In the data rows, 128 means zero.
Here are some points:
[ 58  74 106  82  62 113 100 105  63  68  85 102  93 126  78  93  83  65
 103  74]
[163 136 123 122 158 140 150 148 160 145 161 144 144 175 151 139 135 173
 106 149]
[163 163 115 159 175 140 169 166 223 207 245 160 163 186 157 143 206 185
 154 197]
[ 87 119 105 139  90  72  96  93  89  92  95  95  97 104 105  89  84 117
 118  98]
[173 148 151 172 176 166 154 217 169 168 184 169 178 168 125 143 190 189
 173 187]
[154 154 129 149 255 136 198 145 162 183 161 110 136 154 143 121 154 154
 146 131]
[ 52  78 101  76  58  97  82  74  90  95  65  92  68  70  91  99  76  63
  85  85]
[172 162 139 170 125 174 109 178 132 179 178 255 164 157 151 177 174 190
 168 155]
[114 118 119 129 122 120 129  94 115 119 117 122 107 117 126 148 120 121
 123  95]
[100 120 104 101 139 102 128  85 104  60 104  78  96 116 109 110 101  87
 108  86]
[159 139 123 135 152 141 148 133 194 146 138 133 162 155 153 150 183 128
 194 168]
[129 143 110 134 124 123  88 121 122 101 125 133 117  90 125 107 133 126
 136 132]
[157 150 137 134 143 142 137 150 203 140 144 169 139 151 112 152 156 161
 173 152]
[110  72  96  84  98 110  97  69 109  94  97 109 108  82 185 107  89  65
 114  71]
[123 102 132  92 133 117 120 116 119 110 122 124 123  98 138  97 132 129
 124 139]
[173 144 138 145 148 134 167 144 135 124 139 157 153 149 126 138 255 155
 139 255]
[137 142 159 122 174 114 154 120 105 101  88 119 118 132 141 122 129 123
 116 121]
[126 127 142 115 108 111 134 106  93  96  99 114 130 122 139 119 105 114
 109 117]
[126 135 110 108 106 116 111 108 145  99 128 104 149  96 132 120  89 120
 121 104]
[ 95 105 118 110  70  86  75 117 103  97 103 117 129 114 126 154 113 101
 106 145]
[182 169 172 156 161 161 163 167 164 182 169 175 166 160 150 153 167 178
 159 176]
[187 148 144 185 180 163 153 161 169 183 176 181 151 156 157 151 178 183
 166 189]
[159 196 120 181 148 158 146 184 140 143 155 171 130 181 136 146 159 159
 152 145]
[177 143 133 155 170 136 136 144 165 180 215 181 184 150 189 168 157 176
 164 169]
[132 171 100 172 143 136 167 255 109 138 160 119 107 167 105 126 144 137
 139 131]
[171 156 152 138  80 179 103 162 148 159 161 255 149 154 133 135 144 160
 147 109]
[137 109 130 113 110 108 102 134 115 130 115 148 150 137 118 106 110 120
 123 149]
[133 121 130 110 122 113  98 102 138 116 123 124 255 125 120 115 103 149
 128 128]
[ 65  87 124  80  98  78  99 108  86  63  72  86  89  86  82  74  81 103
  85  73]
Then 10 other points, each followed by its number:
[ 95  91 114 137  86 106 104  96  98  63  94  74 102 100 116 129  92  97
 111  93] 0
[154 153 138 149 161 144 148 142 192 217 156 142 143 151 133 142 155 166
 131 164] 1
[150 105 124 103 117 151 109 134 119 120 115 114 124 125 122  74 122 122
 128 130] 2
[182 214 121 203 176 153 124 183 150 155 163 156 157 196 142 143 157 152
 156 134] 3
[ 82  98 117  93  80 101  97  96 117 118  93 105 104 117  99 108  93 109
 111  99] 4
[145 125 119 154 159 105 170 118 105 142 118 122 122 125 157 112 123 153
 100 135] 5
[105 115 136 120 107 147 128 137 117 125  96 130 121 146 115 113 115 106
 122 121] 6
[ 92 105 109 100  88 100 105 105  99  91 105  97 108 106 108 119  78 114
  97 110] 7
[178 165 139 164 178 172 154 196 142 179 181 177 140 145 153 148 167 178
 164 193] 8
[158 146 129 144 150 143 137 155 130 149 155 150 148 157 142 127 137 170
 150 133] 9
Which of these numbered points is nearest to each point below, ignoring the direction in which the first points spread most? Its number follows each.
[123 130 119 133 129 116 150 130 109 126 130 122 118  98 157 123 117 120
 111 135] > 8
[139 114 132 140 132 163 108  98  97 128 138 135 158 125 160 119  97 113
 106 108] > 9
[145 153 135 151 163 148 148 155 150 141 138 161 141 119 142 143 164 149
 135 156] > 8
[178 152 149 152 138 189 163 151 143 152 146 154 131 174 162 165 135 143
 119 148] > 6
[114 255 138 255 118 114 152 163 129 124 127 141 119 173 128 124 125 125
 131 110] > 3
[255 157 135 142 164 168 153 158 139 148 172 137 137 132 146 120 144 150
 149 168] > 2
[146 168 134 168 118 134 183  93 130 127 135  88 120 157 122 146 183 135
 128 161] > 0
[ 64  72 113  83  50  93  81  78  92  89  65  92  84  67  80 103  86  74
  91  74] > 4
[162 147 141 159 184 136 149 160 144 166 154 166 134 177 124 123 146 152
 154 134] > 9
[ 34  68 102  66  44  64  65  62  79  58  48  52  67  83  81 110  70  32
  72  52] > 4
[ 82  93 255  92  80  91 121  81  67  77  45  85  93 118 107  99  72  85
  85  79] > 6
[133 181 145 168 123 137 127 169 112 116  85 155 108 255 124 122 108 141
 148 114] > 3
[101 165 124 162 128  98 133 125 120 116 128 125  98 142 134 117 124 110
 130 109] > 3
[114 118 127 147 132 100 117 120 113 121 120 124 120 120 138 142 119  84
 144  99] > 0
[119 131 125 147 161 129 255 102 138 122 118 102 113 125 124 113 162 119
 100 106] > 5
[152 147 162 148 166 157 160 190 149 175 147 150 189 148 126 143 173 161
 179 184] > 6
[141 125 139 105 132 126 112 141 110 119 132 130 137 118 121  85 153 133
 123 160] > 2
[120 129 128 129 118 117 111 123 123 136 106 124 115 100 153 123 112 124
 127 137] > 8
[ 83 127 129 131  97 106 113  92  96  87 103  96  98 109  93 108 108  94
 145  93] > 0
[189 165 124 165 179 164 164 159 170 201 172 176 206 151 173 145 166 178
 161 164] > 9
[ 86  95 120 112 117 123 120 101 128 128 121 135 105  95  89 131 133 112
 120 141] > 4
[ 95 161 125 191 218 118 160 128 131  98 140  92 126 154 121 104 126 126
 130 107] > 3
[ 92  97 108 106  92  99  55 108 114  93 100  79 138 112 113 108  61 138
  77 112] > 7
[174 161 143 160 179 187 166 171 211 255 177 178 154 172 161 153 172 182
 162 181] > 1
[178 164 156 153 171 161 160 162 164 172 166 175 148 157 164 175 179 174
 168 192] > 8
[ 91 114 124 108  74 104 113 101  90  90  89 102  88 104 104 111 101  66
 104  71] > 6
[247 147 141 174 175 170 158 170 172 177 163 161 165 151 156 138 168 169
 158 164] > 2
[151 148 143 155 144 164 145 150 183 255 132 164 156 159 136 145 158 167
 156 154] > 1
[  2  74 101  51  64  78  85  58  77  50  45  61  70  91  63  80  54  52
  90  49] > 4
[154 145 140 148 151 195 133 150 151 207 122  94 143 155 151 180 149 165
 132 154] > 1
[127 133 118 144 156 143 149 149 136 152 174 155 139 142 190 127 155 136
 120 154] > 8
[ 85 110 102  89  78  82  71 107  94  71 106  66 113  86 103 104  76  74
  80  83] > 7
[126 122 149 120 130 119 117 120 147 130 112 130 147 123 108 112 133 169
 124 140] > 4
[189 164 140 183 167 152 131 166 158 175 185 183 190 162 127 139 167 146
 154 148] > 9
[178 131 129 111 121 129 157 123 118 126  95 112 134 109 112 117 150 127
 126 201] > 2
[146 116 133 138 178 152 140 107 147 165 116 144 139 130 143 132 147 155
 142 168] > 1
[134 124 134 117 110 149 150 128 115 122 107 105 110 123 107 102 169 130
 103 174] > 2
